In the rows, zero is written as 128.
Each path below is one point turned by a fixed rotation once a step. After each direction that follows a path, write how fast that rotation turns it, in degrees each step (0 if it stays still).
Each turn is a multiple of 5 degrees from 10 to 175, or 0.
Each row of a path follows its step; steps can be skipped.
Path 1:
step 1: [123 127 118 119 132 131 134 126 129 130 134 130 133 128 129 124 136 131
 128 132 139 125 123 132 127 136 122 124 126 143 133 126 123 131 129 131
 128 131 132 127 127 119 122 137 126 133 119 123 115 129 129 125 128 126
 123 129 132 130 130 123 136 123 127]
step 3: [118 127 117 124 130 128 131 124 129 128 116 127 120 137 120 129 126 122
 123 133 130 129 117 124 128 124 124 131 120 130 132 128 134 124 126 132
 129 132 132 123 125 129 132 131 123 130 132 123 116 130 140 124 137 128
 123 130 129 126 134 135 135 129 125]
step 5: [124 133 108 126 135 129 135 125 131 124 130 132 126 133 141 129 129 124
 133 127 136 133 122 132 120 131 125 128 130 120 119 132 132 126 130 131
 125 121 131 124 129 132 128 130 134 126 121 130 129 131 137 128 131 128
 124 130 139 124 129 131 130 121 128]
step 8: [129 132 127 129 127 131 122 123 131 121 125 136 121 135 130 132 119 125
 123 135 134 129 131 119 128 129 134 121 128 123 124 126 132 136 136 134
 128 129 138 126 138 128 133 126 126 116 122 128 135 128 131 129 134 122
 127 128 134 126 130 126 120 137 124]
step 11: [126 140 124 128 123 136 132 128 122 124 125 125 116 132 134 126 124 120
 128 131 127 122 126 125 125 126 136 128 132 129 129 128 146 122 122 135
 120 120 130 128 133 126 127 131 123 130 130 123 130 123 137 131 130 129
 124 133 124 123 123 130 122 124 133]
step 13: [115 137 126 126 126 124 128 131 127 124 134 133 127 131 134 123 133 130
 129 134 136 116 127 130 126 126 136 131 132 128 125 123 133 130 122 134
 118 131 128 134 127 120 127 135 139 132 118 130 132 123 125 123 120 130
 126 130 140 127 133 124 124 129 130]
step 14: [124 134 128 121 125 129 135 128 126 125 119 131 132 131 128 125 126 132
 127 134 132 125 114 127 128 127 132 129 129 138 127 129 131 137 133 133
 116 130 137 127 118 124 129 119 130 115 128 124 134 121 126 128 135 129
 118 127 125 123 128 126 127 124 125]
step 17: [118 133 131 129 128 124 126 129 126 123 124 132 122 138 141 127 122 123
 126 134 126 128 112 124 128 121 130 124 127 129 117 127 121 126 122 129
 132 123 128 126 128 126 132 136 126 124 125 131 120 125 130 124 126 137
 116 132 130 124 123 128 131 123 126]
[127 126 127 129 128 127 127 129 129 131 128 127 126 129 125 130 130 127
 128 129 128 126 129 126 129 128 127 125 130 130 129 129 128 131 129 129
 128 131 127 128 129 128 128 126 127 126 128 129 128 129 127 127 128 127
 126 128 129 126 127 129 130 128 127]
55
Path 2:
step 1: [126 128 131 127 131 122 124 126 134 126 125 129 133 129 123 129 121 123
 124 124 123 127 126 135 123 132 125 127 132 138 134 127 136 124 129 132
 132 135 117 117 136 133 135 118 128 134 123 137 128 140 127 117 131 131
 129 122 121 127 123 129 136 132 133]
step 2: [129 116 123 133 125 133 127 122 128 137 130 135 127 119 131 132 131 133
 117 139 131 134 132 133 130 126 117 125 131 132 124 127 127 125 122 127
 128 133 131 132 135 134 116 131 136 121 128 131 124 118 127 124 128 127
 128 130 129 131 131 135 121 132 120]
step 6: [118 127 133 127 124 123 127 124 121 132 128 117 131 132 130 126 124 125
 130 127 137 126 129 129 132 131 131 131 133 130 129 120 127 133 133 131
 131 127 139 116 128 127 125 131 137 129 121 127 134 113 122 135 120 136
 128 134 130 134 130 131 130 139 122]
step 7: [118 131 131 131 131 129 131 125 128 131 130 133 132 130 121 125 121 128
 122 123 130 127 136 133 126 122 133 124 124 121 126 132 141 133 129 119
 133 129 123 140 124 125 128 123 119 132 134 124 119 135 134 125 131 141
 124 133 127 125 133 125 138 127 124]
step 10: [124 128 124 125 124 130 139 116 140 123 124 127 128 123 131 124 120 129
 130 130 135 125 127 136 132 137 125 126 127 127 135 137 126 131 132 127
 129 125 126 131 132 126 119 137 142 124 125 121 123 139 127 127 123 126
 123 133 130 133 135 126 121 130 130]
step 11: [130 125 130 115 133 126 132 135 122 127 131 130 131 124 121 126 124 124
 121 127 126 137 129 133 121 129 131 124 114 125 123 133 136 126 122 129
 125 128 120 119 123 138 130 134 122 123 126 130 132 124 127 128 132 126
 129 131 117 123 119 123 128 134 138]
step 14: [125 135 129 130 126 124 131 128 138 136 139 133 139 134 127 135 129 126
 125 124 133 139 126 124 136 134 125 123 134 124 127 123 123 122 140 128
 131 131 124 123 128 130 122 126 129 125 123 129 134 130 123 135 114 129
 123 127 129 124 123 130 131 127 140]
step 20: [132 124 122 130 131 126 128 128 125 119 123 127 129 118 135 136 122 121
 127 123 132 128 133 131 136 128 118 129 129 129 130 124 122 134 140 120
 124 135 124 136 131 129 122 125 127 121 135 130 118 125 123 122 124 136
 118 128 128 130 126 121 129 129 135]
[130 124 129 127 128 129 125 127 130 128 126 128 130 128 130 128 127 127
 128 131 127 127 128 130 127 129 128 127 127 126 127 128 129 127 127 127
 128 128 128 126 129 129 129 127 128 129 129 128 126 131 129 128 127 124
 126 129 128 128 131 130 128 130 127]
45
[129 129 128 131 128 128 129 126 127 126 128 129 127 125 127 128 127 130
 128 131 131 129 127 127 129 130 127 128 126 129 129 128 126 129 129 126
 128 128 127 130 126 127 128 127 127 126 130 127 126 129 130 127 131 127
 127 128 128 129 130 128 127 127 125]
140
[126 128 127 129 128 129 129 127 127 127 125 128 129 128 129 127 129 126
 128 126 125 130 129 126 129 127 127 127 128 128 129 131 127 126 127 128
 131 127 128 131 130 131 125 128 127 128 130 128 126 128 127 129 127 129
 128 127 130 128 128 130 129 129 127]
140
Path 3:
step 5: [122 127 136 123 130 124 120 124 119 130 119 144 126 125 126 121 130 123
 125 127 131 128 131 137 128 137 123 123 131 126 126 126 128 129 135 132
 136 122 124 127 137 135 131 123 125 127 125 130 132 123 131 124 126 117
 134 121 130 130 128 129 131 138 122]
step 8: [128 131 139 128 129 121 122 125 126 119 130 127 122 127 122 124 140 115
 126 126 125 134 129 124 122 129 123 126 131 128 131 135 125 137 120 127
 127 129 124 122 130 130 129 134 123 115 126 125 126 125 128 131 140 128
 132 134 118 126 127 138 123 129 124]
step 9: [131 120 124 130 137 124 124 127 126 130 123 126 125 123 119 120 119 121
 123 134 125 129 127 118 133 137 130 129 123 123 128 121 129 136 126 134
 138 124 129 131 130 128 118 117 134 135 121 135 130 121 128 129 127 132
 122 126 131 132 131 129 119 125 125]
step 13: [120 120 135 132 124 116 127 129 124 130 126 135 134 125 120 130 128 123
 128 136 125 123 130 129 127 138 130 130 132 128 126 118 131 130 135 128
 133 117 132 131 133 128 136 132 131 122 126 127 140 125 124 132 121 132
 125 122 126 120 132 123 133 137 123]
step 17: [124 119 116 135 135 138 132 128 127 141 133 125 134 118 123 125 116 126
 126 131 126 128 126 127 126 127 128 127 128 122 129 125 133 132 132 133
 143 124 129 126 130 119 127 126 132 129 128 132 129 127 132 125 125 132
 127 127 122 129 122 132 127 133 117]
step 19: [127 129 126 125 127 117 130 132 138 122 130 119 126 131 119 123 125 124
 138 117 130 130 126 129 123 133 131 123 122 127 127 125 132 131 116 126
 131 133 117 123 131 133 128 137 130 127 121 115 126 119 126 137 124 125
 128 127 129 130 125 130 131 132 123]
step 20: [131 129 136 123 133 128 140 123 115 127 123 136 133 118 120 131 126 123
 128 120 132 128 131 130 130 135 127 126 130 127 123 125 123 135 135 126
 131 123 131 131 138 130 119 128 133 136 122 137 129 125 131 135 136 128
 124 130 128 132 124 132 131 127 123]
step 22: [127 130 128 135 132 143 124 133 129 125 120 123 130 122 131 124 128 124
 129 124 131 129 122 130 125 133 123 119 124 140 128 131 120 131 122 123
 124 129 124 125 127 137 119 123 124 128 127 121 124 127 129 114 121 121
 126 117 133 130 129 128 133 130 123]
[128 126 129 126 130 126 125 130 129 129 127 127 128 129 128 128 125 127
 130 126 126 128 129 127 129 128 128 127 131 129 125 126 127 128 129 128
 128 128 128 129 128 128 128 126 128 129 127 128 128 130 131 125 129 129
 127 128 129 126 128 125 128 129 126]
170
[128 128 128 127 128 128 130 128 131 129 127 130 128 129 130 127 125 127
 128 127 127 128 127 129 126 128 128 127 129 126 128 130 131 126 129 128
 129 128 128 126 130 128 128 125 128 127 131 126 130 131 129 129 125 128
 128 128 127 128 127 130 129 130 130]
60
Path 4:
step 3: [135 137 127 126 126 122 121 123 124 126 124 129 129 131 124 131 129 128
 131 142 115 133 143 130 130 126 129 129 129 124 137 130 130 123 118 121
 137 127 125 134 125 135 128 129 121 127 123 128 136 129 130 136 125 127
 120 133 120 121 119 137 124 130 133]
step 4: [125 132 125 129 130 127 124 134 129 122 136 126 129 132 118 136 132 126
 130 127 125 128 135 127 132 129 135 139 131 128 130 137 118 122 121 129
 129 137 120 128 132 142 136 129 120 128 138 133 115 125 125 130 133 128
 130 126 128 122 132 135 115 131 126]
step 10: [121 127 130 135 137 124 127 138 120 119 129 134 133 130 122 138 128 125
 124 129 122 118 129 139 138 127 137 128 134 128 125 130 127 125 136 128
 128 127 133 139 120 126 138 134 122 122 128 123 132 129 136 136 129 129
 125 131 132 127 134 130 126 129 139]
step 13: [128 123 130 137 123 125 126 129 132 122 127 142 124 126 131 123 133 129
 129 138 115 126 131 132 127 126 125 136 132 126 126 134 128 118 132 127
 126 124 120 132 131 131 127 126 119 128 126 123 128 123 136 141 122 117
 121 122 128 119 125 140 131 135 127]
step 14: [134 124 122 128 122 127 129 132 136 127 124 131 130 119 120 132 128 129
 125 131 120 126 133 129 144 135 126 137 129 129 128 134 124 118 126 124
 133 134 123 128 138 139 134 126 121 135 130 134 130 135 127 131 127 130
 122 136 121 133 141 129 128 128 137]
step 19: [120 130 135 121 130 120 120 123 119 134 132 130 132 132 130 130 131 129
 129 131 118 127 129 135 130 131 137 133 135 139 131 142 130 118 117 131
 132 131 120 126 131 132 128 125 124 134 124 115 129 129 126 123 130 131
 125 131 123 121 125 132 118 131 133]
step 21: [128 143 127 134 136 123 125 122 124 122 130 132 127 123 118 134 121 129
 127 128 123 128 132 142 129 131 134 137 134 127 131 114 129 128 128 118
 132 123 126 134 137 134 130 122 131 129 126 118 132 127 132 134 127 134
 121 129 133 125 131 132 132 124 120]
step 22: [123 128 120 127 139 131 128 130 125 118 124 130 136 128 119 139 130 125
 131 135 120 135 140 132 127 126 140 127 122 130 133 134 130 129 135 120
 127 126 126 127 135 128 129 131 118 134 125 122 124 122 129 127 140 124
 123 122 129 131 128 134 124 128 140]
[127 129 129 127 127 129 127 129 128 130 128 129 130 129 129 127 126 129
 128 130 129 128 128 127 129 127 129 130 127 127 128 127 126 129 129 129
 130 129 128 126 129 127 127 126 126 125 127 126 125 128 127 128 130 128
 129 129 126 127 127 126 125 130 127]
95
[128 128 124 125 126 125 128 128 128 130 127 128 129 128 126 128 126 130
 132 124 127 129 129 127 126 127 128 131 128 128 127 128 128 127 128 128
 129 129 127 129 129 128 127 129 128 129 127 127 128 128 128 126 128 129
 128 128 127 127 131 128 128 128 129]
140
[130 129 128 127 129 131 127 130 128 128 126 129 128 128 129 127 128 127
 127 124 125 130 127 128 129 125 126 128 126 128 128 129 128 126 128 127
 125 126 127 127 127 127 127 128 128 129 127 126 128 126 129 127 131 128
 130 131 130 129 127 128 129 129 126]
65
Path 5:
step 1: [125 135 134 135 127 128 116 130 137 135 123 133 126 126 128 127 130 125
 128 114 142 131 129 132 126 132 136 123 127 124 122 135 124 122 122 131
 131 122 133 120 127 121 125 126 125 134 125 138 127 132 126 130 125 131
 123 126 123 125 116 136 129 127 134]
step 6: [117 127 123 135 129 127 132 130 136 138 131 132 133 145 135 129 126 121
 116 133 119 123 134 139 133 127 126 133 129 125 130 131 121 134 135 130
 128 118 125 122 133 127 134 129 128 135 133 123 132 133 132 129 130 130
 129 126 121 130 123 128 124 130 123]
step 8: [130 122 133 124 128 123 129 135 129 134 127 126 134 120 130 119 128 128
 139 116 127 127 126 127 135 137 129 124 133 130 125 129 134 137 127 129
 117 135 122 135 125 125 123 124 134 123 139 134 130 117 115 134 127 133
 127 130 125 133 129 127 131 127 134]
step 13: [132 133 133 128 127 128 130 128 135 140 132 121 119 135 125 124 128 127
 129 126 126 139 116 129 128 131 131 121 122 118 129 133 131 128 136 116
 134 123 128 128 118 127 121 120 121 130 130 129 137 135 124 130 123 128
 130 131 136 131 117 130 125 131 129]
step 16: [124 129 131 129 137 125 133 137 120 122 126 127 135 126 136 132 120 122
 135 136 127 124 116 130 136 130 130 120 127 130 129 123 133 127 123 129
 127 129 115 124 129 121 131 123 131 121 128 133 134 123 141 128 130 122
 138 125 123 121 131 125 129 121 126]
step 18: [132 130 122 137 123 127 128 130 128 135 124 130 131 134 122 123 134 129
 130 119 124 132 141 126 125 129 122 135 137 122 126 131 123 130 132 127
 127 135 116 116 129 121 129 132 128 142 128 126 136 132 127 119 118 133
 121 130 129 130 134 130 124 126 126]
step 21: [142 130 129 127 127 125 118 126 126 133 136 128 120 128 126 130 124 129
 123 128 129 124 128 126 133 128 135 122 118 129 120 127 141 129 127 125
 124 125 129 119 132 133 117 132 119 125 135 132 129 126 121 130 126 117
 135 121 124 126 137 130 138 131 128]
step 22: [124 120 125 127 129 134 125 132 127 119 127 130 118 131 134 130 132 130
 129 135 123 128 127 126 130 120 129 121 120 133 117 126 119 128 129 125
 125 133 127 134 128 134 137 128 134 133 125 114 129 125 138 117 134 124
 131 124 120 126 136 132 123 138 128]
[130 130 128 128 130 127 130 129 127 129 129 126 127 129 128 128 128 129
 129 127 128 129 128 126 129 126 127 127 129 128 131 128 124 127 131 130
 129 130 129 129 126 127 127 130 128 129 128 126 130 128 130 128 128 127
 130 128 126 126 128 127 128 126 129]
160
[129 127 128 128 129 128 130 129 127 129 127 127 129 127 129 127 129 129
 129 127 126 127 127 132 129 129 128 130 128 129 129 126 129 126 129 130
 129 128 127 127 127 129 124 126 127 126 126 127 124 127 129 130 128 128
 130 128 128 127 129 129 130 128 126]
85
[128 129 129 127 127 129 126 126 128 126 129 127 130 126 130 130 128 130
 127 130 129 127 126 129 130 128 126 129 128 127 129 129 128 128 129 128
 126 128 127 128 129 128 128 130 130 126 128 127 129 131 129 128 128 124
 127 128 125 125 129 129 129 129 128]
65
[126 130 130 128 127 129 127 129 130 128 129 129 127 129 130 127 129 129
 128 129 127 128 128 130 130 129 129 128 124 128 130 128 128 128 126 129
 127 128 129 128 127 128 126 129 127 129 128 130 131 130 128 129 128 127
 130 127 131 129 128 126 129 124 128]
95
[129 128 128 127 128 129 129 129 131 131 128 128 127 128 127 128 128 127
 128 133 128 129 127 126 128 127 129 131 128 128 126 128 128 125 128 128
 128 129 130 130 129 129 127 126 128 129 127 129 129 128 125 126 129 126
 129 129 126 126 128 128 129 129 128]
40
[130 128 127 127 129 129 126 128 129 127 125 126 130 126 129 129 126 127
 130 127 127 128 127 129 128 131 127 129 130 127 130 129 128 128 128 128
 129 126 131 129 128 129 132 126 128 128 128 126 128 127 127 127 129 127
 128 127 128 130 131 125 128 125 128]
90
[129 127 127 129 130 130 124 129 128 130 126 129 127 128 127 128 130 127
 130 127 129 126 128 127 127 127 131 126 127 126 130 128 131 128 129 128
 131 127 127 127 128 129 126 129 129 129 128 128 130 127 131 127 127 126
 127 131 128 127 128 128 128 128 126]
125
Path 6:
step 1: [128 128 125 130 135 135 126 126 122 134 131 128 134 128 138 120 120 123
 124 123 136 131 119 131 135 120 122 136 133 125 136 121 129 120 126 131
 133 136 123 132 136 134 124 131 130 122 134 119 128 133 128 140 130 129
 132 132 128 129 131 136 134 121 135]
step 7: [124 131 129 124 132 133 122 132 123 130 129 137 129 118 130 115 134 113
 127 136 124 132 128 126 125 133 130 129 129 125 131 123 131 135 133 111
 125 134 133 132 118 122 129 133 125 128 126 135 130 131 136 122 127 135
 129 132 126 122 125 134 130 121 131]
step 8: [127 128 133 134 136 135 133 117 133 127 126 124 128 127 130 123 129 121
 128 127 131 129 128 121 129 125 126 147 131 126 131 126 130 124 137 131
 139 134 126 123 120 135 133 122 133 124 124 124 124 134 130 133 124 130
 130 123 125 114 131 132 137 133 126]
step 10: [119 130 126 137 123 122 129 131 122 130 119 123 132 124 120 127 121 124
 128 124 121 131 131 131 126 126 132 130 131 121 133 127 130 131 129 123
 128 137 135 127 128 134 127 131 120 109 134 130 124 129 139 130 133 127
 137 130 123 118 126 135 132 124 128]
step 13: [130 124 142 141 121 128 132 120 129 120 124 125 135 126 133 124 133 130
 130 125 125 125 135 125 128 119 132 130 132 120 134 129 126 127 132 126
 133 132 134 129 129 141 130 130 126 130 127 129 124 132 136 123 122 125
 122 117 137 127 130 137 138 127 124]
step 18: [123 125 130 135 128 131 134 124 126 121 124 126 142 126 132 122 124 121
 129 118 128 135 130 125 131 124 128 133 122 131 139 140 125 126 134 125
 133 131 130 126 126 125 131 134 133 124 135 117 128 133 136 128 132 122
 122 125 126 115 130 136 133 127 131]
step 20: [126 121 128 134 124 128 128 129 122 117 126 128 130 125 128 123 131 130
 128 132 114 124 131 132 138 121 139 132 128 117 127 128 130 132 133 125
 129 137 137 133 137 124 120 131 128 115 128 130 126 133 129 127 128 134
 133 125 126 129 141 133 129 121 127]
step 22: [131 128 131 127 124 129 119 117 125 116 133 134 121 129 130 127 127 122
 125 126 128 133 119 124 132 130 123 123 129 117 132 112 135 136 135 130
 134 135 133 127 127 134 129 122 126 127 123 126 133 132 136 134 118 125
 131 134 134 133 129 129 131 124 130]
[129 128 127 128 127 131 128 128 128 128 127 126 126 129 127 130 128 127
 131 129 131 129 127 130 127 129 127 127 127 128 128 127 129 129 128 128
 129 128 130 127 128 128 124 127 129 127 126 130 127 128 130 128 129 130
 127 127 130 128 129 131 131 130 127]
125
[125 129 127 129 131 128 125 128 128 129 129 127 127 129 130 129 127 127
 129 129 128 127 128 125 129 129 126 130 128 130 129 127 128 129 128 128
 129 128 125 128 125 128 127 130 129 128 128 127 127 127 127 127 129 127
 129 130 126 127 126 129 131 125 126]
45
[129 122 128 129 127 126 128 128 129 128 127 127 128 130 125 128 128 127
 127 129 126 127 129 129 126 127 127 128 130 129 127 129 127 130 128 127
 128 129 130 129 127 127 127 129 129 127 127 127 129 130 128 127 127 127
 127 130 127 125 125 129 128 129 129]
140
[130 127 127 130 127 127 132 128 127 127 130 128 127 130 130 127 130 127
 127 125 127 127 129 128 127 127 129 128 126 127 128 129 129 130 129 128
 129 126 127 129 129 127 128 129 130 129 128 125 129 127 128 126 127 128
 129 129 128 129 130 128 131 127 126]
155
[126 128 128 129 128 128 128 128 129 128 128 127 130 127 130 128 130 132
 131 125 127 129 126 129 128 128 129 130 129 126 128 130 130 127 129 131
 127 130 128 127 128 128 129 128 127 128 126 129 130 129 128 126 130 128
 128 130 128 127 128 129 130 130 128]
145
